Each named turn below is shown by a few rows before and after it. Which turns, in which order, take the first row of each later pair to the second? The first pair is answered.
H:
| +1.33 | -0.55 | +0.60 | -0.45 | -0.52 | +0.36 | -0.95 | -0.28 | -> | +0.55 | -0.80 | +0.21 | -0.10 | +0.36 | +1.24 | -1.44 | +0.18 |
| -0.51 | +0.42 | +0.26 | +0.05 | +0.38 | +1.25 | +0.52 | +1.25 | -> | -0.69 | +1.25 | -0.37 | +0.45 | -0.03 | +0.68 | +0.78 | +0.18 |
| -0.76 | +2.12 | -0.16 | -0.24 | -0.07 | -0.69 | +1.39 | +0.09 | -> | +0.33 | +0.84 | +1.03 | -0.42 | -0.69 | -1.34 | +1.43 | +0.89 |
K:
| -0.77 | +1.86 | -1.67 | +0.22 | +1.45 | +0.23 | -0.32 | -0.87 | -> | +0.71 | -1.74 | -0.19 | +0.01 | +1.26 | +0.76 | -1.54 | +0.78 |
| -1.14 | +0.49 | +0.07 | -0.55 | +0.54 | +0.58 | +0.23 | +2.24 | -> | -1.31 | +1.38 | -1.34 | +0.06 | +0.88 | +0.95 | -0.17 | +0.83 |
| -0.47 | +0.46 | +0.44 | -0.81 | +1.04 | -0.62 | +2.93 | +1.52 | -> | +0.15 | +1.06 | -2.72 | +0.17 | +1.63 | -0.25 | +0.92 | -0.96 |
| -1.33 | -0.27 | -0.81 | -0.04 | +0.88 | +1.21 | +0.07 | +0.06 | -> | -1.09 | -0.69 | -0.28 | -0.47 | +0.86 | +1.03 | +0.18 | +0.62 |
X:
| +0.35 | +0.78 | +0.08 | -0.07 | -0.16 | -0.31 | +0.68 | +0.35 | -> | +0.03 | +1.10 | -0.73 | -0.02 | -0.15 | -0.08 | +0.35 | +0.03 |
| +1.88 | -2.22 | +2.46 | -0.82 | -1.07 | -0.49 | -0.68 | +0.94 | -> | +1.50 | -0.69 | -1.28 | +0.49 | -0.29 | -0.12 | -2.14 | -2.79 |
| +1.78 | +0.76 | -0.69 | +0.10 | -1.01 | +1.60 | -0.90 | -0.16 | -> | +0.69 | +0.40 | -0.43 | +0.05 | +0.35 | +2.50 | -0.81 | +1.07 |
| +0.36 | +0.21 | +1.78 | -0.53 | -0.90 | -0.76 | +1.03 | +1.24 | -> | +0.61 | +1.49 | -1.18 | +0.43 | -0.94 | -0.77 | +0.20 | -1.42 |
M:
| +0.99 | -1.91 | +0.47 | -0.37 | +1.24 | +0.01 | -0.90 | +1.54 | -> | -0.04 | -0.98 | +1.14 | -0.78 | +1.28 | +0.14 | -0.03 | +2.12 |
| +1.76 | -2.82 | +1.32 | -0.21 | -1.07 | -0.15 | -0.31 | +1.41 | -> | +1.09 | -3.02 | +1.79 | -0.60 | -0.29 | +0.40 | -0.32 | +2.05 |
| +0.44 | +0.97 | +0.63 | -1.76 | -2.69 | -2.59 | +1.32 | -0.38 | -> | +1.95 | -1.28 | -0.86 | -0.50 | -3.06 | -2.14 | -0.44 | -1.35 |
Now pairs of rows:
Each pair is two turns apart.
| +1.02 | +1.67 | +0.84 | -0.29 | -2.03 | -1.79 | +1.51 | -1.32 | -> | +1.96 | -2.94 | +0.65 | +0.33 | -0.54 | +0.34 | -0.74 | +0.43 |  M, H
| +0.50 | +1.01 | -1.31 | +0.61 | -1.12 | -1.39 | -0.36 | -1.92 | -> | +0.56 | +0.91 | +1.06 | -0.08 | -1.96 | -2.15 | +0.92 | -0.74 |  H, K
| -3.35 | +2.79 | +1.52 | -0.48 | +2.03 | +1.12 | +2.38 | +1.67 | -> | -0.53 | -3.11 | +1.11 | +0.49 | +2.53 | +2.73 | -0.64 | +2.82 |  K, K
| +1.70 | -0.61 | +0.46 | -0.46 | -2.35 | -1.27 | +0.42 | -1.15 | -> | +0.47 | -0.43 | +1.85 | -1.16 | -2.01 | -0.96 | +1.61 | +0.44 |  M, K
| -1.56 | +2.04 | -0.59 | +0.98 | -0.20 | -1.14 | +0.91 | -1.07 | -> | -1.28 | +0.01 | -1.67 | +1.70 | +1.10 | +0.75 | -1.16 | -0.80 |  X, K
| -0.44 | -1.77 | -0.22 | +1.17 | +1.16 | +2.75 | -1.80 | +1.79 | -> | -2.80 | +1.72 | -0.23 | +0.91 | +1.72 | +1.93 | -0.11 | +1.08 |  M, K
| -2.53 | +0.83 | -2.77 | +1.55 | +2.56 | +2.30 | -1.61 | -0.95 | -> | -3.83 | +2.20 | +2.17 | -0.40 | +1.45 | +0.70 | +1.96 | +2.32 |  K, K
| +0.23 | -0.05 | -1.28 | +3.27 | -0.87 | -1.12 | -2.61 | -3.65 | -> | -2.96 | +2.87 | -0.43 | +2.71 | +0.30 | -0.43 | -0.74 | -2.66 |  X, H
| +0.86 | -2.93 | -0.02 | +0.70 | +1.08 | +1.37 | -1.48 | +1.99 | -> | -2.93 | +2.03 | +0.30 | -0.01 | +1.65 | +0.41 | +1.08 | +1.37 |  M, K
| +1.80 | -2.70 | +3.70 | -0.43 | -1.63 | -1.25 | +0.90 | +1.17 | -> | -2.79 | +0.21 | +2.94 | -0.35 | +1.84 | +0.94 | +1.40 | +2.76 |  H, M
| -0.40 | +2.00 | -1.27 | -0.04 | -0.84 | -1.73 | +0.04 | -2.20 | -> | -1.27 | -0.48 | -1.47 | +0.43 | +1.88 | +1.55 | -2.08 | +0.52 |  X, K
| +0.39 | +1.40 | -0.19 | +0.13 | -0.76 | -0.76 | +1.44 | -0.73 | -> | -0.73 | +0.98 | +0.92 | -0.49 | +0.30 | +0.29 | +1.39 | +0.89 |  X, X
| -2.06 | +2.86 | -0.62 | +0.43 | -1.14 | -1.87 | +0.99 | -0.65 | -> | +0.20 | -2.17 | +2.02 | +0.12 | -1.41 | -1.23 | +0.19 | +2.81 |  K, K
| -1.70 | +2.31 | -0.96 | -0.15 | +1.50 | +0.41 | +1.11 | -0.89 | -> | +2.12 | +0.03 | -0.36 | -0.27 | -1.62 | -1.47 | +0.59 | -2.25 |  H, M
| -0.10 | +1.43 | -2.18 | +0.88 | -0.08 | -0.36 | -0.63 | -2.07 | -> | -0.19 | -1.30 | -1.78 | +1.14 | +1.07 | +1.51 | -1.84 | -0.31 |  K, H
| +0.67 | +0.08 | +0.33 | -1.33 | -0.63 | -1.69 | -0.75 | -0.05 | -> | -0.75 | +1.44 | +0.14 | -1.27 | +0.26 | -1.17 | -0.29 | +0.65 |  H, K
| -0.27 | -0.67 | +2.21 | -0.37 | +0.71 | +1.47 | -0.08 | +1.28 | -> | +1.11 | -1.98 | +1.26 | -0.01 | +0.13 | +1.21 | -0.96 | +0.64 |  X, H
